Each path below is one point turned by a fixed rotation once a step. After each direction that follows a path, write how fast that rotation turns it, in degrees each step (0 if it stays still).
Each turn is a multiple of 5 degrees from 10 to 175, or 0.
Each row of a path follows its step; steps can be skipped.
path 1
step 2: [ 13 -11   0   1  -5   1   9   3  -7  22 -14  -1  13  -9 -15  -9   5  -6
   5  19  11  -4   3 -10  -7 -14   6  10   2   3  23   1  -9  -3  10  -2
  -4   5  19  12   7  14   6   5]
step 4: [ -6   7   8  11   4 -11  -7 -13 -13  12   2   2   6 -11  -3  -1   8   5
   4  -7   2 -18 -11   2   2  -5 -17  -9  23  16  -7  -9  -4 -20   7   2
 -27  -5  -2   6   9   1   5  -2]
step 15: [  3   1 -15 -12  -5   6   0 -11   6  10  -3  14   8  -6  -2   9   3  -9
   3   3   3   3   4   2  24 -10 -16 -14   6  -5   5  -2 -14  -7  19   7
  -2  -8 -11  14  27  -9  -9   5]
step 18: [  6  -4  -8  -5  14 -10  11  -3   3   7   2  -4   1 -20   5  17  -3 -16
  -3  14   0   2  -7 -18  -1  -7   0 -10  -2  -8  -3  -4 -16  -8  -8  22
  -2  29   4   6   1   9 -11   0]
step 20: [ -5  -6  -4  -6   5 -15  -4 -11  -9  -5   0  -3  27   1  -3 -15  10 -11
   2  13   5   6  -7 -21   4  -9  -8   3  -5  -9  21   2  -5  -4   0  -3
 -16 -18   9  14  10  -9   5 -11]
step 27: [  8  12   8 -16  -7   7  19  -7   5  15   4   4  -4  -6  -3   6   6  -3
 -15   8   6  -7   4   3   4  10 -26  -2   4   6   9  -4  -9 -10   3   0
   2  -4  12  16  27  11   6  10]
step 30: [ -5 -12  -3 -15  -3 -13  16 -14   6   1   9  -1   9 -10   3   2   6   1
  -4  -3  -6   6  -6 -16   4  -7  -7 -17  -8 -12 -20  -2 -18  -5 -22   6
 -21  -7  -2   6   2  14   6   1]
step 40: [  2   3   1 -15   8 -11 -17 -21   6 -10   1   0 -12  -8 -13 -10   4   2
  -5   1   5  -7 -11   1  18  -3  -2 -15   4   6  -8   9  -5 -11  12   0
 -30 -11  -3   7   4 -10  14   4]
step 43: [ 17  16   5 -13  17   3  -3   7   7  -1  -7  -7  12  -6  -4  -1   3 -13
 -12  -3  -4   3 -29 -12 -21   3   2  -6  11  -6  12   4  -6 -10   3  -1
 -13   7   3  12  -1  11   7   8]
Directions:
[-4  0  2  0  0  2  3 -3 -1 -2 -2 -2 -3 -5  0 -2  4  7 -1  6  4 -3 -2 -2
 -1 -4  6  2  0 -5 -4 -7  7  1  1  0  1 -1 -1  0 -1  0 -5  1] -> 90
[-3 -1  0 -5  1  5 -1  3  0  1 -3 -1  6 -4 -4 -2  2  2  1  1  2  7  0  0
 -5 -7 -1 -2  3  1 -1  5 -6  0 -2  2  3  3 -4 -2  1 -5 -3 -6] -> 140
[ 0 -4 -5  0 -3  1 -2  3 -1 -2  0  3 -2  3  4 -3  2 11 -4  1  0  4  0 -1
 -1  1  0  3  2  2 -2  1 -5  2 -2 -1  1  3  3  4  3  8  4  3] -> 130
[  1   0   4  -1 -10  -1   5  -1   7   1  -1   1   2  -2   7   4  -2  -1
  -1   2   0  -1   0  -3   5   1  -2  -2  -2  -1  -3   2  -2   1  -2   5
   6   1  -1   4   2   0  -2  -5] -> 120
[ 7  0  1 -1  1  0 -6 -1  4 -4  0  0  0  3  4 -5  5 -4 -3  4  0  6 -3 -1
  4  0  5  4  4 -1  1  4  2  0  5  2  0 -1  2  2 -5 -4  1 -1] -> 125
[ 0  3  2 -4  4  0  2  4 -5 -3  4 -1  0 -1 -2  5  2  0  3  6  3  3 -3  2
  1  7 -3  2 -3  0  2 -1 -2 -1 -3  4  7  2  8 -1  0 -1 -2  1] -> 40
path 2
step 0: [ -5 -13  10   8  -9  -5  -8 -15  -3   0   3  13 -11   0  12  12   7 -24
   0  -2   8  -8 -19   6  -3 -19   5  14  -1   2   5  -4   5  -2   5   7
 -13  17 -18   2   0 -10   4  -5]
step 4: [ -8   3   2   3  -8  -5 -14  -1   2   4   8   3 -13   3 -11  31 -17 -17
  10  -1  -5   0  -4  18  14  -5  -4  -1   4  -8  16   6   0   5   0   8
   6 -10  -2  -5  -1  -1 -17  16]
step 10: [-13   6   3   8  -4 -20 -15  -7  15 -13  18   0  -9  13  -9   5  -5   1
 -19   9  -4  -3  13  -3   0  -2 -15   0   6  -9  15  -4   2  -6   6  18
   2  10   5  -5   7  10  -7 -10]
step 11: [ -4  -4  -4  -7   5  -6 -16  -1  -8  -3  16   1 -14  -1 -16  -1  -7  -5
  -9   9   8  -7  -2 -14   0   2  -1  -1  -4 -22  19 -17 -18  -8  27  10
   7   3   4  -2  -4   2  -5   4]
step 23: [ -1   3   7   4 -14   6  -1   5  -5  23   9 -14  -9 -10  -8  -9 -12  -1
  -7   3   6   5 -13 -19 -21   9   1   7   2   3  13  -1  -1   7   4  16
   6  10  -4  -3   2  26  -1   2]
step 24: [ 14   3  23   4  -3  10   0 -11   1  14  13  -5  -3 -11   3  -6  -6  -3
   2  -6  14 -19 -13  -9  -8   5   1  21 -19  -2  14  -8   0  14  -4   1
   0   6  13  -1   8   8  -2  -1]
step 31: [  0   1  -2  22   7  13   5  -1  -4   1   8  -1 -17   4  -3  11  -2 -16
   5   1   7   3  -9   1  -1   0  11  12  -6  -2  16  14  15  14   3   2
 -14  10 -20 -12  15   7  13   7]
step 32: [ -9   8  -9  10  -9   5  -5   3   6  13   7 -15 -14 -10   2   5 -10 -10
   8  -9   3  14 -18  -6 -10  -8  -3  19  -7   8   9   9  -1   7   0  -3
  -3  24 -18  -2   1   4 -15   4]
step 43: [-21  -5   8  -5  16  13  -6 -13 -13 -14   8   9 -18   0   2  14 -12 -15
   7   9   3  -2   5  -3   4 -15 -11  -6   2  -9   7  -1   3   8   9  14
 -13  11   1  -7 -10   0   4  -8]
Directions:
[-1  2 -7  0 -6  1  3 -6 -2 -1  6 -2 -1 -2 -1 -3 -3 -2 -3 -3 -2 -2  4 -4
  2 -2  1  2  3 -3 -3  3  2 -6  3 -2 -2  1 -3  3  6 -4  4 -2] -> 35
[-6  2 -5 -7  0  2 -8 -5 -2 -4 -2  2 -6  4  2 -1 -1  5  1  0 -1  0  1  0
  4  1 -2  0 -1 -4 -2 -2 -4 -1 -4  2  1 -1  5 -5  0 -2 -1  2] -> 45
[ 1  4  0  1  2  1  1 -2  2 -2 -8 -4 -2 -2  2  2  0 -6  6  2  2  1 -1 -1
  9  3  2  1  5  1  1  3  2 -1  1 -1  7  4 -4 -3 -1 -3  0 -3] -> 25
[-2 -1  5 -1  0 -4  2 -8  3 -2 -1 -1 -1 -7  9 -3  1 -1  0  2  1  1  2  2
  2 -1 -1 -4 -3  6 -3 -1 -3 -2  2  5 -6  1  3  2 -2  0  1 -3] -> 40
[ 1 -7 -4 -2  2  2 -2  2 -3  5  0 -2  3  0  2 -2 -6 -1 -2 -6  2  1 -3  1
  4 -3  1  0  2 -2 -5 -3  0  2 -5  7  0  5 -4  2 -2  2 -3 -5] -> 125
[ 5  3 -1  4 -1  3 -1  1  2 -5 -3 -3  1 -4  1 -3 -2  2 -3  0  6  0  3 -4
 -1 -4 -5  1  4 -3  4 -5  1  0 -2  5  0 -9 -1  0 -5 -1  2  0] -> 10
[-1  3 -3  4 -7  5 -2  3 -4  1 -1  0  4 -5  0 -1  4 -1 -2  3  1  7 -2  1
  1  3 -1 -7 -2 -3  3 -2 -7  1  2 -1  0  5  2  1  1 -2  0 -2] -> 120
path 3
step 1: [  2   4  -8  14  -6  17  -2  -8   3   0  -9   3 -10   1   1  15   7   5
  17  -1   1  -3   2   2  17  -7  24  -7   3 -16 -16  10  20 -17 -10   3
   7   8  15  19  -4  -9 -12 -10]
step 4: [-10   8 -14  -9   0  -6   4   2 -12   2  26 -20 -15  -8  12  -1  -7  -3
   9  -4  -1  -2   1  -1  15  10   3   6   6  13   2  -4   1  10  -1   4
  13  25  -2   7 -21  -8  -6  22]
step 15: [  1  -9   3  -2 -10   4   0 -24   0  -6  21 -20 -15 -22  -3  15   7   5
 -14  -3 -14  -4   3  -5  -5 -19   0 -12   1   6   2  -2 -16  -1  12 -12
   0  14   0   0 -17   3  -6 -10]
step 21: [  4  -8   2  -2   1   8  -1 -19   3 -12  -4  -5  -9   4  -7   3   4  17
  19  -5 -15   0   3   4   8 -24   6 -24  -5 -12  -2   1 -10  -8  -1   7
  -4   9 -22  11 -10  -5 -14 -20]
step 31: [ -3  23  -9   2   4 -19  -4  -1 -17  -6  12 -20   5  -8  -6   3  22  14
   0   7  -6   0  -6  11  14 -18  -3  -5   6  -8   7   3   0  17  -1   1
  16  16  14  -9  -2   8   0  12]
step 32: [ -5   3 -13  -7   2   2  -4  -9  -8   7  -5  -4   4   1  -5  11 -11   5
  13   0  19   7 -13  11  18 -12   0 -15  31 -15  -2  -3  20  -5   1   8
  15  -2  -8  12 -13  13  -4   2]
step 33: [  2  -5   2   0 -17 -18 -11 -25  -3  -5   4  -7   1  -5   5  27 -10  -5
   7  -3 -17   0   4   0  -1  -3   7 -18   3   5  -1  11   2  -7   7   6
   9  24  -6  12 -14  -2 -23  -6]
step 34: [  8  -9  -6   1   1  11   1  -8   4  -5  -2 -10 -13 -15  14  -4   2 -16
   4  10 -14  15 -13  -4   7 -21 -10  -4  21  -7  -1   4 -20 -12  -8   0
  -1   6  -6  -6 -13  -5 -12 -24]
step 43: [ -6  23 -11  -2  -4   6  14  -2  -7 -13  -1 -19  10  -9  -3  -7   3  -1
   2   1   2  11 -15   7  14 -16  -3   3   5 -14  20  10  -3  -3   5   6
  -4  16  -1 -25 -17   1   1 -16]
Directions:
[ 3  3  2 -2  2  0 -8  0  3 -1  3 -1 -1 -1 -4  6  2  3  2  2  1  0  3 -2
 -3  3 -2  1 -7  5 -3  1 -1 -2  2 -5  5  4  5 -1 -4  0 -4  3] -> 160
[ 3 -5  0 -2  3 -2 -2 -3  1  3  2 -1 -7  0  4  2 -5  0  4  1 -4  1  3  4
 -3 -1 -1  1  2  3  4 -1 -4  0  1 -3 -1 -3 -9  2 -5 -4  0  4] -> 60
[-1  4  7  1  1 -2  0 -6  5 -3 -2 -4  3  0 -1 -4  4 -2  1  0 -1  2 -1 -1
 -5 -7  0 -2 -4  3  5  5 -6 -1  1  1 -3  4 -3  0  3  3  1 -2] -> 115
[ 0  3 -5 -4 -4 -5  4 -1  0 -2  0 -1  1  0  3  5 -3 -4 -4  0  3 -1 -3  0
 -3  1 -7 -6  3  3 -1  2 -3 -1  5 -2  4  0  1  1 -5  3  4 -6] -> 40
[ 1 -6 -2 -2  0  2 -2 -5 -2  7 -1  2  7 -5 -2 -1  3 -1  1  3  6 -3  0 -3
 -6  2  3 -2  2  3 -2 -1  0  7  2  3 -1  4 -4  0 -1  1 -1 -2] -> 85
[ 3 -2  1  6 -1 -1 -2 -5 -4 -2  0  2  2  7 -4  1  0 -4 -1 -5 -3 -3 -3 -1
  4  3  3 -1 -3  3  0  1 -2 -2  4  5 -2 -1 -1 -8 -6 -3  1  0] -> 115
path 4
step 2: [  2  13  15 -10   2  17   6  20   8   9  -5 -21  11  -9   1   1  -3  18
 -16   1  -9  -5  -7   6  -3  -7  -5   3 -14   2  -6   4  18 -20   8   4
   2  -1  11  12  -8   6  -4  -6]
step 4: [ -2   4  -3  11  12  15   7  23  -3  10  -7  -1  -2 -15   1 -12   5  -2
  11  -2 -12  15   6   2  10   0  -1  -7   0   1  -2  17  -5   2  23  11
  19   0  17  12 -11   1  -8  13]
step 5: [-13  -3  14  -9  -8   9  12  -5  -6 -18  13   7  20   5 -18 -13  14 -11
   4  12  -7  -1 -12  -9  -3   4   7  -4 -11  -5  10   8  15  -6   9  -7
   7  -2   4   0   1 -21  -9   6]
step 6: [-20  -8  11   1  17  11   8  -4  16  10 -14  -5   1 -18 -11   3  -1  -2
 -16  -2  -1  18   1   2  13   1  -1   6 -10  -9  -3 -16  12  -2  17  -8
  12 -10  -4   3  -6  10   6  12]
step 7: [  7  -5  28  -7  12   0   6  13   4 -18  11  -6   4   0  -9   8  -5  -9
   9   4 -11  11  14   4  -1  -3  -7  -8   0 -15 -12  16  15  15 -16  -3
   3 -11  -3   6   6 -11  -1   3]
step 13: [-11  -2  13  14  13  -6  11  -1 -13  23   4  -7  -4   6 -22  11   8   7
  -4  -2 -13   4  -4  -2  -7   2  -4  -2 -14  -5   2   0   4  17   0   8
  14   3  10 -18  -9  -6   4 -21]
step 19: [  0   8  -8 -11   7  13   1  24   4  17  -2   1  10   5  -2  -2   0   5
  19 -18   2  10  -5 -10  -8 -14  -7   7   0   0   1  20  10  -1  -7  -1
  12   0  24  -4  -6  -2  13  14]
step 25: [ -3  -5   4 -11  15  18  11   5  -4  -5   9   9   8  -2 -11 -10  10 -17
  -7 -21 -18   0  10 -12   3  11  -8   0  -1  -8 -12  -3  -7  -6   6   5
  20 -22  -7   6   4  -1   8  -3]
step 41: [-11  -3  11   2  -2  15 -18   7  -9   2  -2  12   7  -5 -19  -9  11  -5
  -9 -13  -5  26   3  -2   6   6   4  -9  -2 -11   4  -1  12  -7  18  12
   2  -6   2   4  -2 -14   1  23]
Directions:
[ 0 -1 -1 -4 -5 -4  2  1  0  5  4  4  2  9  1 -1  1  6 -2 -1  2  4 -3  5
 -4  5  0 -4 -2  0  5  0  4 -1  4 -2  2 -1  1  1 -2  3 -2  4] -> 100
[ 3  3  0  4 -4 -2  1  0  2  1 -6  7  5  2 -2 -2  0 -1 -2  6  1 -2 -3 -2
  2 -5  5  0  4 -1 -2  2  2  0 -5 -5  4 -4  0 -7 -1  2  2  2] -> 155
[ 1 -3 -1  2  2  0 -2  6  0  6  1  4 -7  3 -8  4  3  2  1 -3  0  2  5  0
  1 -3  0 -4  0 -2 -1  2 -4  4 -5  3  2 -1 -2  1  0 -1  2  6] -> 115
[ 4 -2 -7  3  0 -2 -3  3  2 -9 -1  2  3  2 -5  3 -1 -3 -4 -4  3 -2  2 -2
 -1 -3 -1 -5 -5  3  0 -1  1  4  7 -4 -3  0  0 -1  1  1 -3 -1] -> 170
[ 1 -2  4  7 -1  0 -5  0 -6 -3  3 -2 -3  4 -1  2  4  2  4  1  3  3 -2 -3
 -1  0 -3  1  0 -9 -5  0  6 -3  0 -1 -1  3  2 -4  0  0 -4 -1] -> 170
[-2 -3  2 -1 -2  1  3 -1  1 -4  1 -1  2  1 -5  1 -6 -2  4 -1  2 -2 -9  4
 -2  0 -2 -2  1 -3  3 -4 -6  5 -7  3  2  2  4 -2  2  0 -6  2] -> 175
